In the rows, zero is written as 128.
R: 4 groups of rows, each row roughly a mix of its group's hidden directions:
R (129 x 12):
[[ 97 134 131  90 123 116  78  84 135 126 129 116]
 [106 122 174 138 181 116 122 117 145 106 115 146]
 [115 108 121  70 120 146 148 145 141 168 113 143]
 [117 122 103 129  85 123 131  84 116 102 108  92]
 [136 146  97 168 139 114 126  94 106 134 171 148]
 [109 111 144 153  85 114 120 178 149 141 146 136]
 [ 92 104 124 149 146  96 138 178 146 112 118 111]
 [ 93 114 109 115 106 152 122 137 147 166 100 167]
 [156 124 113 156 116 112 170 123 160 105 139  89]
 [118 126 109 167 108 158 125 151 118 162  90 102]
 [122 141 165 144 157 156 118 138 149 157  89 156]
 [107 101 123  92 128 122  94  96 164 111 110 103]
 [ 97  82 123 130  89 140 147 109 147 144 161 134]
 [150 114 165 116 151 158 115 166 127 133 117  85]
 [ 97 120 105  94 122 118 161 116 106  89 143  99]
 [ 72 111 133 138 122 127 108 140 123 177 152 134]
 [134 156 165 136 145 162 117 140 113  76 145 137]
 [127  84 157 134 127 145 143 154 105 141 169  99]
 [110  87 169 126 132 114 116 161 131 168 143 140]
 [116 125 140 156 171 119 141 100  84 136 143  97]
 [124 131 147 191 109 136 145 139 168 136 148 125]
 [127 143 145 137 187 117 154 131 126 149  87 143]
 [145 115 147 159 132 166 155 170 111 144 121 157]
 [127  95 129 102 152  96 159 144 138 157 112  90]
 [129 125 168 105 174 104 144 143 141  90 138 139]
 [118 106 143 171 123 134 161 101 137 136 152  84]
 [113  96 110  80 121 111 132  99 137 171 136 116]
 [151 124  87 129 117  86 120 105 170 124 128 154]
 [137 186  92 125 150 144 134 117 145 103 117 151]
 [137 153 154 110 151 180 152 134 100 128  99 134]
 [132 126  98 124  92 134 107  74 119 163 141 128]
 [ 74 103 149 124 122 149  95 132 131 166 127 137]
 [113 103 163  99 175 113 135  97 145 148 113 131]
 [184 134 100 144 145 125 135 159 139  92 124 112]
 [126 145  93 187  95 113 108 129 130 113 131 144]
 [103 149 132 117 149 107 137 163  91 166 112 156]
 [141 129 147  75 131 152 126  98 107 127 164 105]
 [116 137 160 128 121 162 113 156 120 152 109 180]
 [132 129 133 183 153  99 121 131 100 158 157 122]
 [138  97 101  75 144 137 124 127  82 122 121 128]
 [121 137 100 147  87 166 114 124 126 165 101 150]
 [160 148 119 133 158 174 146 141 108 106 153 104]
 [152 129 136  79 118 149 151 150 142 115  81 129]
 [133 135 148 138 140 122 133 153 172 151  83 165]
 [118 157 102 148 150 160  97 104 108 138 127 169]
 [127 150 115 130 151 197 118 128 110 115 136 104]
 [152 145 130 113 116 145 121  80 133 150 120 181]
 [ 90 110 153  92 110 162 124 142 123 107 120  92]
 [ 84 119 167 107 131 170 114 138 145 126 100 118]
 [ 96 127 102  93 106 126 168 125 117  86 143 118]
 [129  87 159 140 121 110  85 127 109 165 108 134]
 [144 135  85 132 127 123 108  71 119 115 162 130]
 [122 108  96  99 137  90 115  87 156 106 120 112]
 [ 93 120 119  76 106 149 145 118 138  89 120 116]
 [ 96 152  93 142 135 157 134 109 118 129 162 168]
 [167 103  97 118 162 138 142 149  89 112 126 109]
 [166 157 133 174 150 128 114 124 139  87 134 146]
 [ 85 148  98 133 118 119 118 100 139 138 131 181]
 [147 153 160 164 150 157 124 145 114 163 118 155]
 [126 109 149 105  89 145 168  82 142 118 118 124]
 [118 108  93 114 100  75 148 137 151 106 141 124]
 [123 110 154 110 108  85 107 132 156 140  81 123]
 [118 140 134 127 129 118 119 127 153 102 130 202]
 [122 121 159 134  92 171 101 108 164 122 127 151]
 [101 147 127 104 149 155 146 103 157 115  93 163]
 [123  73 160 138 117 116 133 146 105 154 161 117]
 [168 135 127 137 138 113 169 176 132 135  97 124]
 [175 123 112  95 126 108 129 128 165 125  87 138]
 [166 134  85 124 154 107 114 128 120  82 142 142]
 [116 119 152 158 154 129 106  89 111 125 132  78]
 [122 142 128  94 167 150 136  91 143 118  84 139]
 [147 128 106 124 150 126 146 189  97 141 114 150]
 [173 140 106 131 108 118 154 164 108 120 141  89]
 [107 141 149 111 123 139 120 178 121 174  97 138]
 [165 132  86 137 120 102 141 135 157  87 146 142]
 [ 88 135 138  99 134 177 136 104 104 102 131 112]
 [137 177 114 152 143  75 138 131 141 110 130 145]
 [109  90 124 119 114 166 111 155 114 151 141 171]
 [123 175 147 147 120 105 104  95 166 106 128 139]
 [110 119 102 123  99 139 105  93 115 103 176 109]
 [ 95  94 114  94 134 139 109 147  91 164 133 130]
 [117 127 118 136 133 152  81  71 124 124 155 118]
 [188 156 127 139 167 112 126 143 125 123 117 152]
 [ 77 111 159 100 152 156 121 142 143 125 116 152]
 [ 98  92 126 119 113 127 177 112  98 151 144 147]
 [162 127 113 162 141 152 105 104  75 126 132 128]
 [ 96  76 147 129  87 109 124 118 117 146 133 106]
 [ 91  97 108  87 106 122 133 132 112 155 139 161]
 [123 119 138 133  92 140 137 162  85 120 166  97]
 [124 140 132 160 115 184 112 126 104 150 103 101]
 [ 90 132 150 114 153 166 113 163 151 155 139 142]
 [162 131 148 138 176 155 122 167 113 142 151 137]
 [106 169 123 106 160 161 136 153 164 124 135 146]
 [138 138 149  95 131 175 117  83 117 153 124 146]
 [108 123  90 120 103  85 161 131 153 105 142 146]
 [111 119 100 142 100 130 165 101 104 109 173 120]
 [ 82 126 137 117 138 104 154 125  93 175 128 114]
 [158 156 130 176 137 145 114 119 110 158 147 160]
 [ 91 126 127 142 135 131  97 119 122 165 137 183]
 [151 107 142 115 104 113 132 125 129 107  96  68]
 [140 131 135 116 163 147 129 157  72 137 106 156]
 [115 119 120 117 110 156 101  71 116 165 134 116]
 [107  99  92  93 101 115 132 119 140 175 128 129]
 [122  96 131 116 154  80 135 100 132 142 137  85]
 [132 108 132  96 139 118 125  69 128 171 128 115]
 [130 142 132 138 107 113 121 102 180 113 131  78]
 [117 138 112 134 137  84 187 154 130 125 121 151]
 [ 87 131 125  84  99  99 149 121 128 158 119 150]
 [162 130 129 165 125 148 103 113 165  86 144 122]
 [155 139 144 127 114 153  99  91 160  84 120 133]
 [ 87 121 110 106 130  92 152 145 102 170 136 131]
 [120 133 127 123 100 183  89  96 134 117 149 135]
 [ 97 163 121 118 154 147 111 138 158 144 125 176]
 [148 103 119 138 140 164 130 178 103 135 130 165]
 [122 103 125  81  93 145 103 120 155 101 118 103]
 [154 159 136 124 108 168 106  86 107 122 146 148]
 [128  96 127  95  91 148 150  93 134 110 131 164]
 [132 143 104 153 100 121 127 175 116  88 154 109]
 [ 72 120 130 106 140 139 139 107 104 100 143  95]
 [ 92 139 125 127 152 153 139 148 136 146 174 167]
 [112 111 109 136 121 112 148 189 128 125 122  86]
 [129 148 119 122 124 127  87 100 140 124  64 129]
 [166 140 135 154 120 139 131  98 157  77 133 146]
 [ 89 121 167 113 154 178 118 138 128 128 108 133]
 [109 125 120 118 108 166 110  98 133 172 105 161]
 [148 119 134 125  79 148 155 124 170 108 123 159]
 [156 180 107 129 166 140 122 132 140 116 116 162]
 [ 98 118 154  92 140 169 110  95 133 149 122 151]
 [ 94 126 114 114  93  90 168 118 156 115 145 136]]

the one row of each list that fits no group (the others fit one group, some only roughly):
    Z522: [198 130 117 133 119 125 114 126  92 133 143 107]
    Z96: [121 103 117 152 108  86 152 106 110 133 162 161]
    Z796: [155 157 168 151 157 151 123 108 128 111 106 158]
    Z49: [ 96 142 143  98 134 152 101 141 168 135  89 116]
    Z747: [141 157 107 122 114 127 186 146 120 116 130 169]
    Z663: [ 77 151 136 155 161 150 134 101 124 136 136 157]
    Z488: [104 120 141 109 122 132 126 165 120  82 168  99]
    Z955: [ 99 124 125 142 131 186  95 112  97 138 131 107]
    Z757: [118  75  89  93 114 139 103 131 128 129 151 132]
    Z136: [109 129 116 104 111 116 101 101 134  97 175 160]
    Z12: [111 106 131 138 105 162  90 100 104 140 105  94]
    Z134: [107 126 157 132 125 156 105 106 126  65 126 117]
    Z945: [ 76 113 136 149 130 171 106 143 121 140 106 105]
  Z134
    Z25: [108 148 118 178 111 162  89 101 119 127 120 130]
    Z510: [145 132 168 104 168 138 151 126 145 139  99 163]
    Z194: [107  91 111 118 100 124 129 103 153 137 152  80]
    Z958: [173 141 134 123 110 145 140 111 139  84 110 166]
    Z621: [ 97  95 136 150 155 116 130 126 133 158  95  86]
    Z479: [165 153 110 144  88 131 150 155 122 134 150 164]
    Z703: [126  83 105 141 153 130 130 106  97 123 175 117]
    Z253: [158 149 151 159 174 143 104 115 104 107 120 113]
    Z101: [125 103 124 176 159 140 132 125 105 129 154  84]
    Z700: [141 116 110 101 117  92 148 115 162 154 122 173]
    Z820: [101 120 147 137 123 123 176 152 106 177 119 140]
    Z92: [ 99  96  94  97 124 146 132  83 131 129 151 110]
  Z92
    Z45: [110 121 129 141 135 129 123 104 153 162  89 180]
    Z215: [ 91  94 123  85 140  89 143 148 148 137 135 132]
    Z609: [111 145  85 138 110 149 154  91 110  99 154 122]
    Z258: [133 128 101 136 122  88 167 149 150 135 132  81]
    Z459: [118 153 127 101 122 126 109 120 161 115  66 116]
    Z831: [116 141 118 110 139 111  78  80 129  99 146 135]
    Z512: [154 122 126 110 145  89 171 167 149 133 110 142]
    Z799: [139 119 103  87 105 110 126  82 137 156 146 151]
    Z668: [157 149 102 127  86 162 123 111 116 159 119 156]
    Z102: [161 136 102 141 122 100 173 118 109 104 164 136]
    Z385: [120  83 126 111  96 132 111 112 114 173  98 135]
    Z789: [102  91 126 144  99 154 110 101  89 137 138 103]
    Z106: [160 137 167 110 172 118 159 143 140 116 110 149]
    Z322: [ 94 118 122  93 140 101 169 138 151 112  94 131]
    Z712: [132 112 123 121 129  88 113 133 187 137  94 147]
  Z385
    Z952: [133 139 155 123 132 174 120 134  95 115 142  76]
    Z971: [175 150  99 107 157 121 155  99 114 119 109 137]
    Z718: [121 124 106 129 176  81 156 100 116 127 121 110]
    Z894: [ 96 132 107 125 118 166 161 119 115 108 172 106]
    Z809: [102  99 143  67 146 118 131 104 142 143 143 137]
    Z661: [159 150 102 147  91 120 150 147 136 129 148 173]
    Z428: [111  98 108 120 152 121 109 164 103 157 135  87]
    Z499: [128 158 169 166 122 135 121  85 155 108 130 134]
    Z80: [ 75 127 135 160 126 169  96 136 122 128 109 142]
    Z592: [144 122 125 142 130  88 169 139 120 128 173 163]
    Z5: [159  94 155 146 146 146 118 153  91 146 153 111]
    Z615: [156 137 129 147 165 141 147 149 107 134 173 162]
    Z959: [141 155 139 152 103 140  85 113 155 155 110 159]
  Z959
    Z719: [161 169 109 137  90 161 119 131 102 112 145 138]
    Z370: [133 159 134 142 168  97 121  84 108 111 130 100]
    Z147: [164 101 126 142 106  80 163 125 110 114 149 117]
    Z966: [ 81 113  98 159 101 142  95 113 127 150 121 137]
    Z489: [ 94 130 151 130 109 143  84 126 163 156 124  97]
    Z299: [133 119 121 152  94 171 107 124  76 130 116 117]
    Z310: [157 142 108 144 120 122 121 176 172 122 117  97]
    Z667: [ 72 136 116 105 102 150 152 114 150 115 144 106]
    Z85: [113 112 145 116 166  75 149 140 161 119 117 145]
    Z123: [140 136 118 117 128 102 167 146 135 140 107  68]
  Z299
    Z381: [ 86 149 115 149 116 127 157 128 153 124 139 180]
    Z255: [150 137 115 158 135  97 142 111 138 126 178 166]
    Z469: [114 124  76 129  81 108 127 150 145 120 143 155]
    Z884: [142 105 122  78 139  89 143 107 148 153 127 152]
    Z425: [158 132  99 146 110 104 151 141 145 158  95 163]
    Z793: [148 119 158 118 139 128  85 142 131 145  77 102]
    Z173: [117 153 159 147 135 144  64 107 137 123 132 138]
    Z250: [116 105 121 112 154  64 146 131 157 133 124 142]
    Z502: [ 89  93 138 105 111 149 127  91 108 144 140 159]
    Z901: [ 97 110 132 101  82 132 138 153 123 100 145  93]
    Z126: [134 122 115 153 147 140  91 130 137 130 146  64]
    Z294: [172 155 114 120 116 119 155 129 144 133 115 182]
    Z13: [129 141 123  87 149 130 177 127 142 113  84 140]
  Z255
    Z869: [ 88 151  93 134 114 155 111  82 128 124 123 147]
    Z382: [105  99 130 117 145 130 133 144 116 152 116  63]
    Z580: [110 131 170 121 134 155 140 108  79 144 112 157]
    Z775: [152 138 144 144 186 118 107 106 134 151  95 126]
    Z749: [151 113 143 175 128 117 149 134 136 104 160  87]
    Z171: [ 83  95 126 108 128 148 122 143 120 145 135  76]
    Z47: [121 125 114 137 115  98 184 121 125 121 147 175]
    Z888: [125 143 127  88 118 139 130 127 144 122 135 197]
    Z672: [ 89 116 140 122 115 168  83 113 127 148 103 110]
    Z579: [146 158 136 144 142 107 183 153 108 136 103 146]
    Z689: [128 153 114 131 139  87 124 123 151 132 115 190]
  Z749
    Z845: [104 106 177 137 167 149 139 150 126 148 104 136]
    Z659: [111 166 153 141 145 105 125 158 131 164 108  93]
    Z445: [125 119 140 116 176 128 127 106  88 131 113  82]
    Z965: [112 158 115 155 124 151 153 117  88 123 169 150]
    Z961: [144 141 127 113  91 134 139 175 170 137  98 133]
    Z977: [147 164 128 132 143 120 134 174 121 133 102 176]
    Z242: [171 146 116 120  82 171 125 127 122 120 142 151]
    Z184: [ 74 116 154 150 166 109 142 135 110 137 130 105]
    Z437: [131 157 148 141 174 122 133 122  75 138 110 145]
    Z564: [114 128 129 162 125 155 117 152 101 116 127  68]
    Z997: [191 145 102 146 112 111 142 137 110 130 152 146]
    Z109: [107 118 111 152 119 113 130 109 105 149 169 178]
  Z845
    Z221: [140  99  99 105  99 100 100 110 133 107 146  92]
    Z943: [128 138 148 148 142 155 117 117 104 112 141 192]
    Z131: [126 126 143 116 134 123 104  58 117 120 160 118]
    Z545: [110 124 110  89 158 108 160 105 115  94 106 107]
    Z391: [ 77 140 131 132 112 134 111 124 181  98 128 116]
    Z75: [127 112 108 147  75 104 112 142 150 126 168 143]
    Z229: [ 74 159 107 105 121 160 118 112 153 123 121 141]
    Z463: [156 118  96  96 104 118 150 141 160 110 112  92]
    Z550: [175 137 130 132 143  91 154 115 147 145 103 162]
    Z919: [111  98 156 146 146 165  86 109 101 137 141 118]
    Z896: [110 132 141  95 116 176  99  95 109 126 157 125]
    Z50: [144 118 103  87 108 119 134  83 129 170 140 139]
    Z861: [ 79 139 154 146 169 153 116 104 135 139 115 146]
  Z391
    Z328: [150 118 111 102 120 126 169 184 128 145 115 108]
    Z410: [167 141 143 124 154 107 152 110 147 131 109 179]
    Z257: [139 135 128 148 110 151  85 126 159 100 141 173]
    Z636: [111 146 125 146 108 162 111 103 162 137 135 179]
    Z691: [103 118 113  99  94 178 111 123 119 165 125 129]
    Z456: [ 96 101 154 115 112 105 154 164 153 147 156 133]
    Z608: [109 154 118 121 149 124 171 138 118 119 169 170]
    Z624: [ 85 112 114 144 118 167 115 111  94 144 159 141]
    Z739: [154 143 129 158  80 146 110 148 132 146 155 161]
    Z359: [177 112 127  96  84 124 120 150 151 126 106 125]
    Z701: [126 147 103 133 130 102 166 118 141 122 171 172]
    Z314: [139 129  92 140 167  91 115 109 105 103 155 110]
    Z695: [ 72  96 143 118 147 132 109  89 135 143 127 115]
    Z805: [178 137 103 110 101 104 148 133 109 126 156  99]
  Z608
    Z804: [101 103 118  92 113 130 120  86 113 117 150 167]
    Z490: [162 125 138  80 105 173 121 135 126 113 103 114]
    Z59: [135 120  99 109 132 115  75 107 145  94 151 106]
    Z181: [135 116 156 141  88 134 130 192 124 138 138 117]
    Z824: [161 142 151 154 117 151 128 129 169 108 106  90]
    Z213: [100 126 145 126 148 121 132 152 159 112 109 187]
    Z996: [153 139 119  99 119 155 159 126  75 109 139 107]
    Z742: [146 135 142 157 179 134  90 100 115 156 124 125]
    Z144: [140 115 127 146 132  87 159 136 115 139 175 166]
    Z625: [163 145 101  96 106 120 175 145 128 103 118 140]
    Z515: [134 151 138 117 152 117  98 141 150  78 167 139]
    Z818: [169 116 128 148 127 117 164 125  95 109 171 111]
    Z635: [102 117 126 159 125 150 108  89 121 173  97 122]
  Z515
    Z21: [117 104 163 120  86 153 104 168 138 132 128 106]
    Z498: [155 108 106 121  78  96 137 166 132 118 146 122]
    Z754: [146 151 107 136 134 171 103  99 105 107  99 102]
    Z898: [145 109 149 174 116 171 142 118 135 117 147 162]
    Z562: [111 120 128 159 102 147  96 110 160 124 165 161]
    Z925: [147 152 116 109 110 109 139 116 158  96  84  98]
    Z81: [100 138 145  92 134 154 172 149 135 113  92 139]
    Z567: [152 173 145 119 148 117 117  91 122  89 105 138]
    Z412: [165 144 151 104 161 139 134 172 155 115 119 111]
    Z467: [120  96 132 151 153 150 105  90  94 111 158 142]
    Z810: [117 100  90 130 100 121 129 131 124 174 109  89]
    Z970: [109 125 126  98 102  97 169  90 143 134 124  99]
    Z968: [148 160  81 151 146 119 107 114 108 107 101 149]
    Z232: [ 95 108 169 105 166 137 115 105 124 115 144  99]
  Z968
    Z589: [136 124 138  71 119 141 123 154 129  88 110  98]
    Z578: [176 157 123 143 165 144 133 102 101 142 116 149]
    Z476: [119 114 150  81 142 170 130 106 123 167 113 123]
    Z699: [170 136 129 134 170 143 105 122 101  83 121 129]
    Z816: [131 102 111  76  90 149 134 130 128 132 115 167]
    Z720: [154 131 131 136 164 144  89  84 101 141 133 103]
    Z978: [159 148 149 170 148 129 113  82 109 123 126 105]
    Z26: [139 158 149 112 112 114 146  73 144  97 108 132]
    Z946: [ 94  96 128 128 117 156  73 124 134 146 154 126]
    Z544: [145 105  97  90 151 123 119 155  97 132 111  91]
  Z589
    Z763: [135 121  81 161 106  93 141 158 134 143 103 119]
    Z685: [157 143 126 139 169 150 100  81 102 140 129 123]
    Z540: [ 99 146 134 156 116 169 108 109 147 136 146 172]
    Z261: [113 153 111 103 126 104 126 181 128 147 112 165]
    Z235: [122 122 143 110  99 155 149 167 129 160  92 154]
    Z179: [110 122 133 118 130 151  87  90 110 119 141 178]
    Z675: [149 133 142 143 102 104 141 130 168 100  81 112]
    Z902: [100 100 127 122 114 149  71 113 149 138 151 106]
    Z56: [ 85 110 121 116  78 124 136 153 130 102 158 120]
    Z583: [180 127 111  85 136 130 128 106 124 113  93 108]
    Z725: [165 151  97  95 113 149 147  99 106 100 136 136]
    Z94: [120 119 181 156 132 162 153 132 113 152 118  99]
    Z855: [152 160 132 124 101 125 105 127 177 100 106 102]
  Z675
    Z570: [147 114 139 127 123 132 121 144  75 128 152  75]
    Z556: [152 161 108 107 125 148 172 127 128 112 108 168]
    Z613: [ 93 149 133 104 104 111 120 155 141 162 110 169]
    Z721: [137 146 127 150 103 169  96  92  97 141 138 109]
    Z20: [151  92 109 130 112  81 161 114 116 158 133 114]
    Z149: [ 93 132 131 156 153  89 164 159 132 139 122 154]
    Z438: [ 98 121 142 102 166 156 100  90 139 127 102 114]
    Z535: [115 132  95 160 129 158 109  93  89 134 145 152]
    Z598: [156 139 109 164  98 129 112 124 110 136 182 140]
    Z629: [143 123 169 141 174 125 141 128 116 118 118  78]
  Z20
